In the data rows, the value 128 means zero.
Every row has a hidden score. How much higher is the second row's score than the first row's in each pair? 20 means about the same, 40 much higher and 0 much lower. The score is a weighted sum of the row's numbers plus the product of two more (or one squared), each taken from its middle value.
122,128,120,139,133,155,142,121,135,127,75,119,158,128,105,127,200,108,97,116,98
132,120,130,104,109,137,107,146,120,135,110,141,138,124,146,123,135,110,132,145,99 -> 22
120,131,119,146,142,145,149,116,140,127,101,121,146,130,103,124,183,115,98,133,117
110,169,114,168,182,121,176,76,151,89,145,107,118,143,108,134,118,119,96,127,168 -> 19
117,170,119,148,148,131,152,110,141,84,127,117,126,144,104,139,117,111,102,137,110
129,156,127,126,131,127,135,122,131,98,123,126,128,139,119,136,108,113,117,144,89 -> 18
115,129,118,137,132,111,126,127,128,128,164,127,113,132,116,129,100,130,128,117,123
111,151,110,161,166,98,157,90,143,103,180,109,96,134,102,133,81,150,110,137,179 -> 26
116,172,116,154,149,133,156,107,141,84,121,113,132,146,103,139,138,112,100,134,119
166,82,166,57,57,143,60,198,97,176,101,167,144,109,211,118,109,108,208,92,203 -> 25
122,99,120,133,128,111,123,128,125,157,155,123,110,114,114,119,128,182,131,108,126
121,93,122,117,112,117,104,139,115,158,140,129,116,112,130,120,136,153,138,116,103 -> 15
151,103,151,75,90,136,86,163,109,153,113,158,141,120,193,119,98,108,175,130,181
115,157,116,152,154,120,155,104,141,98,148,117,117,140,104,134,111,117,105,146,137 -> 17
131,86,131,98,85,127,84,170,105,170,133,143,125,112,168,119,130,131,170,91,94
111,197,112,173,181,110,185,79,156,63,169,105,106,155,110,144,77,111,100,145,172 -> 23
120,169,118,151,153,132,161,103,145,87,118,114,134,145,102,139,140,112,100,131,112
121,175,120,158,155,132,164,103,147,84,126,115,131,148,103,139,130,110,99,136,124 -> 21
119,150,119,146,148,119,149,106,135,103,144,120,123,142,107,135,116,119,108,146,118
151,128,151,102,99,170,107,159,118,130,55,145,170,129,163,128,179,132,126,130,166 -> 32
160,71,157,52,44,136,46,210,87,184,108,166,139,106,212,118,114,112,220,67,203
107,162,107,162,173,105,170,80,147,91,166,105,103,140,105,137,95,133,102,146,177 -> 12
120,166,119,160,161,147,171,96,151,91,93,112,151,146,106,138,178,109,99,93,120
152,74,153,71,57,137,58,199,92,185,113,159,136,105,204,114,128,116,203,75,174 -> 24
130,121,131,126,123,139,128,132,127,134,108,127,138,125,120,126,158,118,114,145,89
115,175,117,162,162,111,163,97,145,83,162,110,110,148,104,143,90,114,104,145,151 -> 22
118,169,118,150,150,129,156,101,138,83,116,112,129,143,101,134,135,110,98,128,110
127,108,128,115,111,123,108,148,120,150,141,133,123,120,141,126,123,128,148,119,89 -> 23
140,117,139,117,116,147,120,142,125,140,97,135,146,122,135,124,159,113,122,145,98
127,94,129,128,122,115,118,138,124,165,158,130,113,115,125,119,120,185,142,86,107 -> 23
146,125,145,106,105,155,111,150,120,130,77,139,154,126,154,130,163,115,129,141,134
120,93,119,128,122,113,120,132,123,160,154,127,115,115,118,119,127,179,135,101,114 -> 18
110,162,109,164,168,105,165,88,147,95,169,109,108,143,105,137,94,127,103,141,174
110,127,114,147,139,113,136,111,131,124,153,117,116,129,106,127,120,135,112,127,142 -> 17
124,73,125,119,116,134,111,142,122,186,122,136,136,108,127,115,177,181,125,130,105
132,156,131,127,130,134,134,126,130,99,114,127,134,139,120,135,120,115,115,142,91 -> 12
118,102,119,127,122,113,116,132,123,157,154,129,115,117,120,124,130,163,134,118,123
114,153,112,157,159,109,155,95,141,106,159,107,106,133,101,132,104,131,107,146,169 -> 16
122,121,124,139,134,128,131,121,131,137,128,126,132,128,112,128,151,132,113,143,108
121,128,120,148,151,127,149,105,136,130,131,118,125,129,104,124,145,143,104,145,131 -> 24
122,153,125,143,149,118,153,107,142,103,146,119,118,137,106,133,98,113,107,139,103
129,155,129,148,155,117,159,105,145,106,153,118,115,138,104,133,94,124,111,147,114 -> 20
134,125,131,108,104,117,100,154,116,132,151,141,116,126,154,126,83,113,162,111,92
146,74,148,103,99,121,97,161,110,181,147,143,117,107,169,117,106,185,181,49,101 -> 29
143,112,141,93,103,132,100,153,114,144,124,148,131,124,171,125,105,116,160,138,127
109,143,109,157,165,93,160,90,146,112,192,113,94,135,104,130,76,171,110,128,184 -> 17
117,159,119,153,155,118,156,103,143,100,148,115,117,140,104,137,113,118,105,146,138
122,172,121,149,141,118,146,114,139,87,147,120,119,145,104,137,95,107,108,145,113 -> 23
108,163,111,163,173,117,169,85,148,93,150,111,116,143,107,137,118,122,99,138,171
134,87,134,109,120,117,112,137,120,168,149,137,114,109,143,115,103,176,151,101,87 -> 20
125,125,128,135,138,127,137,123,134,135,139,127,125,127,112,122,125,130,114,139,102
118,170,120,150,145,112,148,109,136,84,155,116,112,145,105,141,85,110,112,141,118 -> 25
136,129,135,117,117,142,121,142,126,129,103,136,144,129,134,129,147,111,123,146,97
141,51,142,84,82,125,76,178,103,207,138,151,122,95,186,111,129,184,189,52,107 -> 27
125,114,123,120,113,113,108,143,120,144,154,134,116,123,134,125,107,131,146,113,96
110,139,112,159,167,98,164,92,145,117,186,113,98,133,104,129,82,172,107,127,177 -> 28
120,139,120,149,139,129,147,116,136,117,124,114,128,132,103,131,155,120,104,146,126
110,159,110,157,174,128,172,79,151,98,125,112,132,143,108,135,145,114,97,107,153 -> 24
129,91,129,119,128,129,124,131,125,163,131,131,126,114,128,120,144,168,130,134,92
161,97,160,81,80,143,80,175,105,161,101,153,143,116,197,122,119,111,186,117,185 -> 20
132,114,131,118,113,137,113,141,121,140,105,131,138,121,135,124,157,115,126,143,89
119,114,118,158,148,138,150,109,138,142,107,113,139,123,105,124,195,153,99,143,156 -> 31
128,114,127,123,122,118,120,138,126,145,152,130,113,119,127,123,110,143,142,120,97
123,114,125,123,124,98,117,129,122,142,183,131,96,123,130,124,66,161,157,74,103 -> 14
113,147,116,152,163,101,158,96,141,107,181,115,97,138,104,135,74,151,114,132,150
132,119,135,123,120,138,126,138,126,137,112,130,135,124,126,124,149,118,119,142,89 -> 19
173,77,168,52,57,148,57,196,92,177,86,167,151,107,210,117,114,110,215,108,196
122,148,123,140,141,108,141,115,135,107,165,123,110,138,111,133,78,122,123,125,106 -> 6
120,152,117,149,151,136,158,104,142,102,108,116,138,137,103,132,157,112,100,121,113
120,166,121,146,140,119,148,117,142,92,148,125,124,148,108,141,100,111,111,143,105 -> 22
172,62,168,68,70,150,72,187,101,194,87,160,150,100,208,116,143,131,198,95,203
134,145,131,129,131,139,134,120,131,113,100,127,144,135,115,131,151,111,108,136,89 -> 7
118,152,119,143,145,114,147,110,139,104,151,122,117,140,106,135,105,118,108,143,117
120,101,121,137,130,113,128,123,127,153,153,121,111,114,111,118,129,177,124,112,132 -> 26
114,138,114,157,165,111,163,92,142,117,159,109,108,131,104,129,116,159,104,144,168
120,166,119,158,163,94,158,93,143,94,189,116,100,143,104,138,62,133,114,131,157 -> 7
123,132,125,141,143,159,143,116,132,126,73,121,159,132,105,124,202,111,97,98,101
119,141,122,137,130,118,128,132,128,119,158,124,111,133,116,133,96,118,132,129,116 -> 24
122,129,123,147,148,132,145,109,136,127,119,117,130,126,105,131,160,130,105,144,121
136,170,135,132,137,136,144,120,137,87,111,123,134,142,115,139,114,118,111,137,93 -> 26
130,119,130,126,124,138,130,132,127,139,109,130,139,125,118,122,157,117,111,144,89
128,149,129,137,136,149,142,120,134,107,91,123,146,134,109,129,166,113,102,122,89 -> 18
147,84,146,80,81,137,80,176,105,168,112,153,134,112,193,122,120,118,184,105,155
124,121,125,129,129,130,131,127,128,133,124,127,129,126,115,125,144,126,116,146,95 -> 12
136,109,135,114,113,154,121,139,125,144,75,134,156,119,131,123,188,113,112,136,100
133,116,133,119,113,140,113,141,120,138,104,132,138,121,134,124,151,114,127,143,90 -> 20
137,81,137,93,79,149,79,177,105,174,88,150,154,111,171,117,182,113,149,137,114
134,115,132,108,98,125,97,154,113,143,131,140,130,125,152,130,126,120,154,126,93 -> 17
113,163,113,165,164,121,163,91,145,94,141,110,123,143,105,137,128,115,98,142,165
150,44,150,66,66,136,60,192,95,212,112,160,136,91,203,109,142,152,199,71,163 -> 29
135,129,136,111,109,150,114,144,119,126,88,139,154,131,140,127,158,115,121,141,109
109,163,111,163,175,112,172,76,150,95,153,109,114,140,105,133,112,125,97,140,174 -> 18
114,157,115,152,157,142,156,104,140,100,111,118,138,140,103,131,158,112,100,115,125
131,123,133,128,129,135,129,129,127,135,115,129,135,125,122,125,151,121,117,146,90 -> 18
116,132,115,144,138,113,138,118,132,122,156,117,111,129,106,128,110,135,118,130,139
131,123,131,134,127,152,136,128,130,133,83,122,148,123,110,124,189,115,104,137,91 -> 14
127,105,126,108,99,102,96,151,110,147,170,137,105,119,149,119,76,138,173,64,89
111,163,109,163,173,114,171,81,148,92,149,107,113,141,106,136,113,124,100,139,171 -> 31
128,125,126,139,137,121,133,123,133,133,144,125,120,125,113,128,123,138,124,134,111
111,160,112,154,159,120,160,100,144,95,145,113,119,142,104,136,117,114,101,143,147 -> 24
110,160,110,163,162,121,160,93,144,94,137,109,123,143,106,141,137,118,100,140,161
118,176,118,165,161,126,164,97,145,81,133,110,127,151,105,145,131,113,101,140,142 -> 20
118,146,118,152,141,118,142,113,133,111,146,114,119,135,104,132,122,120,111,142,141
120,130,119,146,143,127,143,114,136,129,135,118,125,128,105,127,147,137,110,149,136 -> 23
123,167,124,145,147,124,155,110,144,91,138,120,125,145,106,140,107,111,107,143,99
109,161,110,165,173,106,167,81,148,98,166,109,108,141,106,135,101,133,100,144,182 -> 19
121,143,125,126,129,121,128,127,129,110,140,129,121,133,120,130,99,110,124,140,88
110,150,111,158,162,106,154,91,138,105,167,112,108,140,104,134,98,140,107,144,173 -> 20
123,131,124,131,129,151,128,126,127,125,83,128,153,129,113,125,185,111,102,120,92
134,141,134,125,129,144,133,127,132,116,99,131,146,135,121,133,149,113,113,141,93 -> 23
122,120,124,133,121,121,119,137,121,137,146,125,114,122,121,125,120,130,135,122,108
119,153,119,143,147,117,144,110,134,103,149,119,114,137,106,134,101,117,113,147,122 -> 20
117,148,119,154,141,116,141,110,133,109,145,116,121,138,106,136,130,121,109,142,143
193,89,190,39,51,186,60,207,95,167,20,177,187,109,205,118,163,146,197,144,109 -> 32
140,99,139,88,85,134,88,172,108,154,121,148,131,115,180,120,113,113,173,114,133
108,156,110,164,175,108,165,79,145,100,163,108,107,137,104,130,102,139,100,144,182 -> 13
123,150,120,139,140,123,144,111,136,105,128,119,125,136,106,132,126,113,106,143,105
146,75,143,77,63,142,65,193,99,182,102,158,148,111,197,120,157,117,181,109,152 -> 30
136,118,136,101,99,136,99,157,113,137,115,143,137,125,160,127,125,112,150,142,108
133,116,133,116,120,142,121,134,125,141,101,136,144,123,131,122,155,113,118,143,93 -> 13
114,168,117,157,162,102,161,97,142,85,179,111,98,145,104,139,67,123,112,136,148
118,147,117,154,146,119,146,109,136,111,142,114,121,137,104,135,132,123,108,145,145 -> 21
124,104,124,141,135,122,135,124,133,156,147,123,119,119,110,123,144,180,122,126,135
117,102,118,141,139,117,135,119,134,154,149,120,115,115,107,120,144,185,117,124,141 -> 18
115,170,116,159,160,110,160,94,143,85,159,112,108,145,102,137,91,116,103,144,148
112,173,115,171,169,123,173,86,148,83,137,103,121,146,108,142,132,115,99,138,164 -> 23
125,108,124,129,132,124,130,124,128,145,135,124,122,118,116,124,138,151,125,140,104
123,126,124,134,131,138,134,125,130,129,110,126,139,127,111,128,164,117,107,144,96 -> 17
150,122,147,93,103,150,108,153,118,134,88,146,149,124,167,126,135,116,143,147,163
162,100,161,68,85,139,83,173,105,156,109,160,136,114,203,118,88,110,191,125,201 -> 19
125,123,126,131,128,138,132,126,132,133,107,126,138,123,110,119,163,114,106,144,93
141,125,140,101,111,142,113,148,119,129,103,140,136,124,154,123,119,109,136,143,130 -> 29
110,177,114,163,160,121,165,100,147,79,148,111,117,148,104,140,106,108,98,140,147
169,86,164,56,58,156,63,199,100,173,76,169,160,110,210,117,139,114,193,134,202 -> 30
152,71,153,87,84,126,81,172,103,184,136,150,122,103,189,115,102,160,197,46,141
122,116,121,138,135,122,132,119,128,136,131,119,123,122,110,125,146,144,114,140,119 -> 14
117,121,117,133,135,132,137,120,133,131,119,124,133,124,108,122,155,122,107,142,101
117,169,116,154,154,125,162,101,143,86,130,113,126,144,102,137,126,111,100,137,120 -> 22
127,122,124,136,133,146,141,126,133,133,96,120,140,123,106,121,176,116,102,139,96
113,150,114,158,151,110,150,106,136,106,164,112,108,137,103,133,101,129,111,138,162 -> 23
124,165,125,149,151,133,153,109,139,92,129,119,130,144,105,136,118,112,106,143,105
116,131,117,142,135,136,135,126,131,124,117,122,138,131,108,129,163,113,106,143,116 -> 20
127,127,126,136,131,143,135,124,134,132,98,124,143,125,108,126,181,117,103,141,97
120,174,120,155,154,104,151,101,140,86,171,117,105,146,103,137,75,114,111,141,138 -> 19
112,174,112,160,162,98,161,94,144,82,181,111,100,149,104,143,69,120,111,138,160
126,116,125,127,129,101,123,127,125,140,177,128,102,124,124,124,76,159,147,91,110 -> 15
120,130,120,148,152,144,152,104,142,128,97,119,147,127,103,125,189,122,100,121,124
112,149,109,152,154,109,145,98,135,104,153,112,112,136,103,133,112,126,106,145,160 -> 17
122,122,122,136,131,114,125,122,126,134,149,125,116,126,115,126,115,138,125,129,114
132,62,129,102,97,131,92,160,112,193,123,141,131,103,155,115,167,178,153,106,89 -> 34
117,118,118,144,136,132,135,119,131,139,120,118,130,123,105,124,171,134,106,148,143
138,140,138,115,116,127,118,141,121,113,131,135,123,133,146,134,89,113,147,136,104 -> 25
131,109,131,123,121,134,120,136,124,148,119,132,135,122,129,124,148,130,127,138,89
117,134,120,132,125,119,124,134,124,120,151,126,116,133,121,131,104,116,131,130,105 -> 20
110,160,110,162,180,121,178,80,154,97,143,110,120,142,107,133,122,122,96,126,164
132,101,132,106,117,105,110,141,121,156,175,141,103,117,150,120,70,163,170,84,89 -> 14
111,130,113,156,152,107,147,106,137,126,171,113,103,129,103,128,107,165,113,127,177
121,116,121,130,129,111,122,123,125,138,157,127,112,124,119,127,103,147,135,117,109 -> 14
125,149,125,137,139,139,144,117,137,105,106,124,142,137,109,134,154,112,104,137,94
112,123,116,152,147,119,138,108,131,132,145,116,115,123,103,123,139,150,108,140,161 -> 20
121,172,117,156,152,123,159,105,145,86,140,117,127,148,104,139,119,112,104,148,133
162,84,159,64,64,159,72,195,102,172,74,162,159,112,207,119,149,112,184,132,202 -> 33
150,97,150,83,82,139,84,179,107,162,113,154,136,114,190,119,115,110,177,117,162
120,129,121,139,136,130,140,118,133,126,119,120,131,129,107,129,158,122,105,144,110 -> 11
119,155,123,153,155,146,160,101,142,99,99,114,144,139,103,133,166,107,96,113,112
114,139,116,154,150,114,148,110,139,121,160,119,115,133,104,129,116,137,109,139,158 -> 22
156,132,152,101,105,151,110,151,118,125,86,145,153,132,166,129,134,119,143,146,168
117,98,119,125,121,123,116,139,122,158,145,130,118,117,125,122,138,157,133,123,114 -> 14
118,129,118,145,144,120,141,116,135,128,149,121,118,128,106,126,126,137,113,140,135
185,77,180,41,44,184,55,210,92,178,24,173,185,108,209,117,177,133,196,145,138 -> 36
137,115,137,100,106,121,101,146,112,140,134,143,125,123,159,124,98,115,154,131,105
126,130,126,126,126,157,127,131,129,128,77,129,157,127,116,126,189,110,103,118,89 -> 20
158,105,154,67,70,161,72,183,103,151,64,163,167,121,202,123,154,132,168,146,203
128,160,126,133,132,139,138,122,133,97,104,127,148,147,115,140,148,119,105,129,89 -> 7
109,170,113,170,166,132,172,90,148,85,121,106,133,146,109,142,154,109,97,120,158
117,171,116,167,166,139,171,89,149,86,105,108,138,144,107,138,165,110,100,103,141 -> 16
110,139,113,146,148,106,141,107,134,115,168,118,106,133,105,131,95,135,116,133,148
118,104,118,152,140,125,137,113,132,152,126,117,130,118,103,121,179,176,105,142,155 -> 37
112,195,112,169,170,121,178,80,154,60,134,109,132,162,113,149,123,113,97,116,152
112,157,113,158,171,94,162,89,144,101,191,111,91,136,102,133,64,151,112,134,174 -> 13
121,157,124,140,139,140,146,117,136,96,106,119,137,138,106,133,147,113,101,129,93
114,100,115,129,130,126,124,128,126,156,134,126,126,117,113,121,157,152,117,140,124 -> 24
138,84,139,93,81,137,81,179,103,173,120,147,133,111,178,118,141,123,173,104,109
119,111,119,136,131,128,131,129,132,146,135,125,126,121,113,125,146,142,118,136,116 -> 16
123,136,122,120,127,125,127,128,128,118,135,130,125,133,124,130,108,113,125,144,88
140,109,139,96,88,128,90,166,109,147,128,143,128,122,172,126,114,115,169,115,114 -> 24
146,92,144,105,114,138,109,144,118,167,111,139,133,110,151,115,143,141,141,138,101
132,102,131,122,115,117,112,146,122,156,150,131,114,114,134,121,115,154,150,97,92 -> 18
116,132,116,144,137,123,136,119,132,123,134,118,122,128,106,128,141,122,110,142,130
127,168,129,138,141,145,149,113,139,88,98,124,147,145,108,137,141,118,99,116,88 -> 23
118,133,118,148,145,144,150,111,137,120,98,115,143,131,103,126,183,116,97,132,122
160,95,156,74,72,150,77,189,104,164,93,160,149,115,201,123,133,114,186,131,195 -> 34
124,113,127,132,132,129,128,124,126,141,128,126,128,123,116,124,144,137,118,142,100
113,165,114,168,169,134,170,86,150,92,114,106,134,141,107,136,163,110,98,111,159 -> 20
149,112,149,86,97,134,95,160,111,147,120,149,131,121,182,122,98,111,168,132,153
152,99,150,87,83,141,85,172,108,156,103,148,142,117,187,125,128,112,176,120,159 -> 24
128,157,128,129,133,146,138,124,133,100,98,128,146,140,114,132,148,121,107,127,90
125,121,124,131,125,145,134,127,131,133,91,126,151,130,113,130,185,114,103,136,90 -> 19
137,154,135,111,120,133,126,133,126,98,112,130,130,135,137,131,98,117,128,142,113
145,101,142,96,109,111,104,147,120,157,159,145,111,115,165,121,72,148,177,92,110 -> 12
120,142,121,150,139,125,140,116,133,114,134,118,126,134,107,134,140,119,109,145,130
124,117,124,134,134,127,133,122,131,140,132,126,127,123,112,123,141,136,115,144,109 -> 20
135,133,132,112,119,120,119,137,124,125,144,137,123,135,141,132,92,118,144,139,93
121,87,120,137,130,137,129,123,128,170,111,122,137,113,109,119,196,180,109,148,134 -> 38
151,111,152,79,77,154,79,178,106,147,81,155,156,121,194,126,147,125,165,146,186
109,157,111,165,174,119,170,82,148,99,147,108,117,139,107,136,126,130,99,140,177 -> 9
127,148,130,142,145,126,143,111,135,108,134,121,124,136,110,136,114,117,114,146,99
113,169,115,158,160,94,160,96,143,86,193,113,93,144,103,140,55,128,117,127,158 -> 22
134,103,134,118,117,130,116,137,121,152,121,131,129,117,134,123,141,137,135,135,89
162,151,156,96,111,141,116,143,122,106,103,144,140,134,169,135,85,125,155,149,185 -> 30
146,78,145,94,95,141,94,159,110,175,99,145,143,109,171,116,154,133,154,125,127
130,118,132,125,122,142,118,135,122,139,103,130,142,123,126,124,161,111,116,142,87 -> 10
107,162,107,163,178,114,174,74,151,93,151,110,118,143,109,134,115,122,96,131,174
131,109,129,117,112,124,110,141,123,148,130,135,126,119,134,124,132,128,137,132,89 -> 16
132,168,134,136,141,137,145,113,134,87,109,122,137,143,112,137,120,116,106,134,90
141,92,141,98,98,117,91,159,111,166,149,144,116,110,170,117,91,141,178,76,102 -> 18
123,135,124,144,138,142,144,119,135,121,105,118,138,130,105,127,174,114,101,141,112
111,125,110,150,149,106,143,103,138,131,165,118,110,128,103,126,119,161,110,137,173 -> 25
113,171,117,157,158,109,158,103,144,85,170,115,105,145,104,140,76,114,110,141,141
113,172,116,168,167,144,173,92,149,84,106,109,143,148,107,139,166,112,99,102,137 -> 23
139,167,139,130,136,137,143,122,133,88,111,129,137,145,121,138,108,119,113,138,100
119,119,118,139,135,120,134,125,132,135,145,123,119,126,112,128,129,141,121,133,120 -> 17
130,116,130,121,122,124,125,135,127,139,135,130,124,123,126,123,121,129,127,130,88
128,118,128,131,126,120,123,124,123,134,135,125,123,123,121,126,125,133,129,130,94 -> 19
125,165,124,138,135,130,140,116,134,88,116,121,135,143,110,141,124,113,108,139,91
120,162,120,159,163,134,165,92,146,95,114,112,138,143,106,137,156,113,99,121,126 -> 16
159,99,160,59,73,158,72,183,101,154,74,164,157,117,208,123,127,120,185,141,200
122,134,121,143,146,153,147,115,138,125,88,122,151,129,104,125,191,111,99,115,111 -> 2
140,121,138,94,90,141,88,164,107,136,102,147,144,126,170,125,135,115,150,145,129
129,145,125,120,123,114,124,131,128,110,154,133,115,135,128,130,75,110,138,136,89 -> 12
126,146,127,138,139,126,142,118,133,109,133,123,127,139,112,134,117,113,113,144,94
121,166,124,157,156,134,159,96,143,90,111,109,136,141,103,138,150,108,97,125,118 -> 14
113,137,113,156,163,114,158,92,142,119,154,114,113,133,103,127,121,152,101,144,165
115,106,117,153,145,147,149,113,140,151,95,115,149,121,103,122,207,151,99,140,148 -> 28
129,125,126,128,122,118,122,136,125,132,149,128,117,127,125,127,104,125,138,121,96
122,131,120,131,131,146,136,125,132,125,94,120,145,128,110,126,178,110,102,130,98 -> 21
160,69,160,60,48,159,51,210,92,190,74,165,156,102,209,114,164,110,197,116,202
127,126,127,113,114,136,111,142,118,128,113,134,132,124,136,125,135,113,130,147,91 -> 11
130,146,131,140,144,111,137,111,131,110,160,124,112,135,114,134,79,127,130,131,99
128,111,130,127,124,129,123,132,126,145,127,126,125,119,121,121,138,133,122,133,94 -> 23
124,73,125,114,106,136,99,144,114,182,108,133,139,105,132,113,185,159,126,133,95
113,162,111,155,156,120,159,95,145,92,138,116,128,147,105,139,126,113,101,141,140 -> 16
153,87,150,91,98,140,97,158,113,173,109,147,137,108,174,112,131,131,164,131,141
119,123,121,133,125,118,120,130,123,133,147,124,116,126,118,126,119,126,128,128,116 -> 11
117,173,115,165,162,144,170,98,151,84,101,111,147,149,106,139,172,113,98,98,132
125,114,125,135,129,130,128,132,130,144,130,127,130,123,116,124,150,135,120,140,106 -> 16
125,146,123,132,133,130,135,122,130,108,122,123,128,135,113,132,129,113,115,146,94
126,109,123,128,123,114,120,135,124,148,153,126,111,120,123,124,115,156,138,108,110 -> 20
165,93,162,63,64,159,68,195,100,166,74,167,164,115,207,120,145,115,187,141,204
135,98,137,101,117,110,110,140,121,154,165,141,109,118,156,120,70,159,168,85,94 -> 2
109,146,113,152,152,121,148,106,137,109,148,116,116,135,104,135,118,123,109,145,150
122,171,123,151,152,124,158,106,143,86,136,117,123,145,104,138,112,111,102,143,113 -> 20
124,162,122,155,157,130,161,99,143,93,122,115,135,145,104,139,138,111,101,138,117
134,103,133,107,105,121,103,150,116,150,139,140,126,121,155,124,107,126,158,105,91 -> 17
161,89,158,66,65,157,68,189,96,167,72,161,158,110,204,118,152,113,179,139,202
133,110,133,115,122,102,110,136,120,150,181,139,101,120,143,122,65,164,169,74,92 -> 1
109,148,112,155,155,102,150,102,136,104,179,113,100,137,103,133,79,133,114,129,166
133,109,132,103,92,138,95,161,111,144,108,142,140,123,159,127,146,113,146,137,102 -> 29
113,133,116,152,155,130,154,98,140,121,122,115,133,133,106,131,165,134,99,137,141
113,136,113,158,157,113,152,103,142,123,161,114,109,129,102,125,120,151,107,141,177 -> 16
135,85,134,105,104,127,104,149,116,166,125,136,127,109,149,116,133,146,150,112,91
122,123,123,140,136,117,131,119,129,132,146,123,120,127,111,128,126,142,119,133,120 -> 16
129,121,128,137,142,140,140,118,134,135,111,123,137,123,109,123,157,126,109,144,98
115,150,114,155,165,108,159,90,142,105,163,115,111,140,104,135,98,138,105,143,153 -> 22
124,120,126,135,134,105,130,122,128,132,172,124,103,125,118,128,81,158,141,93,110
119,115,119,158,147,143,147,109,137,141,98,110,140,117,102,122,201,146,99,143,155 -> 25
130,101,129,120,118,133,116,138,123,156,120,134,135,119,131,124,155,138,130,138,89
155,84,153,72,76,142,71,181,100,169,98,157,141,108,201,119,126,115,190,120,185 -> 26
113,118,113,146,140,125,138,116,134,138,134,120,129,127,106,128,160,142,107,145,149
126,167,127,144,147,134,154,109,140,88,118,119,134,145,106,139,126,112,102,134,94 -> 16
114,174,114,161,161,103,161,95,145,83,177,110,101,146,103,143,74,121,112,142,156
131,116,129,124,120,135,120,135,126,139,113,127,133,120,124,125,153,122,125,145,90 -> 17
123,151,123,138,141,124,140,117,133,107,137,120,120,133,109,131,113,111,114,148,105
117,173,116,165,162,140,169,91,146,80,103,105,139,144,105,139,163,111,99,107,138 -> 21
126,132,125,122,123,147,120,135,125,126,93,128,143,126,121,127,169,112,112,138,89
130,147,128,132,132,146,139,126,135,109,97,127,147,136,114,134,157,112,107,135,89 -> 24
172,84,170,51,56,159,61,201,95,170,72,166,155,109,210,117,127,114,203,125,189
113,154,113,147,152,131,154,106,141,102,127,119,130,139,103,132,137,110,100,132,128 -> 8
124,166,126,146,149,130,151,111,140,94,132,120,124,141,107,139,109,111,109,142,100
135,106,134,106,97,109,96,160,114,154,167,140,107,118,159,124,79,138,180,64,91 -> 16
137,109,133,111,107,131,105,145,117,146,114,136,136,121,143,124,145,120,139,142,92
118,141,119,146,136,124,138,125,134,116,140,119,122,132,107,133,130,115,115,142,123 -> 21
119,171,119,153,145,130,155,111,143,87,124,116,131,146,105,141,134,113,101,136,117
120,158,118,144,149,120,154,112,143,99,145,118,116,139,105,136,107,115,110,146,114 -> 18
111,163,112,165,166,140,169,86,148,90,102,105,143,143,107,136,174,108,98,98,151
136,112,136,115,116,124,115,139,122,144,134,132,123,120,142,126,109,127,145,119,89 -> 17
120,123,119,142,138,131,137,114,131,130,115,115,130,122,105,125,166,128,107,146,122
163,74,161,85,84,165,90,172,110,184,60,149,164,102,185,113,186,116,154,142,184 -> 28
145,102,140,107,109,119,104,146,118,155,143,140,120,116,155,124,102,146,166,104,97
130,147,128,127,130,145,134,125,131,108,95,127,146,136,117,132,154,114,108,132,89 -> 21
116,133,116,149,145,148,155,111,146,126,94,120,152,130,103,127,195,116,99,118,124
118,173,118,155,153,121,153,101,139,82,140,114,121,147,103,141,110,112,105,145,128 -> 17
174,30,171,31,36,163,33,220,84,226,63,182,166,87,203,108,168,118,220,104,180
138,102,137,99,92,104,86,163,107,154,169,142,104,116,170,121,68,137,191,42,95 -> 7
118,174,120,155,151,93,152,107,140,84,197,115,91,146,104,142,48,118,127,110,141
109,147,110,160,167,100,160,86,142,106,176,111,102,138,105,135,91,154,108,139,176 -> 24
126,143,126,132,136,132,140,121,134,108,119,120,127,132,112,132,130,113,112,145,91
112,137,117,159,153,120,146,104,136,119,142,113,119,131,104,131,143,135,103,142,166 -> 20
108,192,109,170,173,127,179,79,155,63,126,108,131,156,113,148,133,116,100,100,150
134,106,134,112,107,116,100,150,114,154,154,139,117,119,151,124,99,138,165,98,91 -> 10
146,98,146,101,104,125,101,152,117,160,137,145,126,116,167,121,100,136,170,98,111
136,88,134,119,113,107,109,146,119,172,172,138,106,110,139,116,94,200,167,51,97 -> 22
133,156,134,130,128,131,137,125,129,97,120,125,130,139,117,133,108,111,117,146,90
114,156,115,161,159,99,152,94,140,102,180,111,100,139,103,134,84,139,111,133,173 -> 14
127,108,130,127,122,137,121,137,123,147,112,126,133,119,123,123,162,126,119,141,92
167,67,165,41,34,153,38,220,83,189,79,176,158,107,209,116,138,113,220,101,194 -> 35
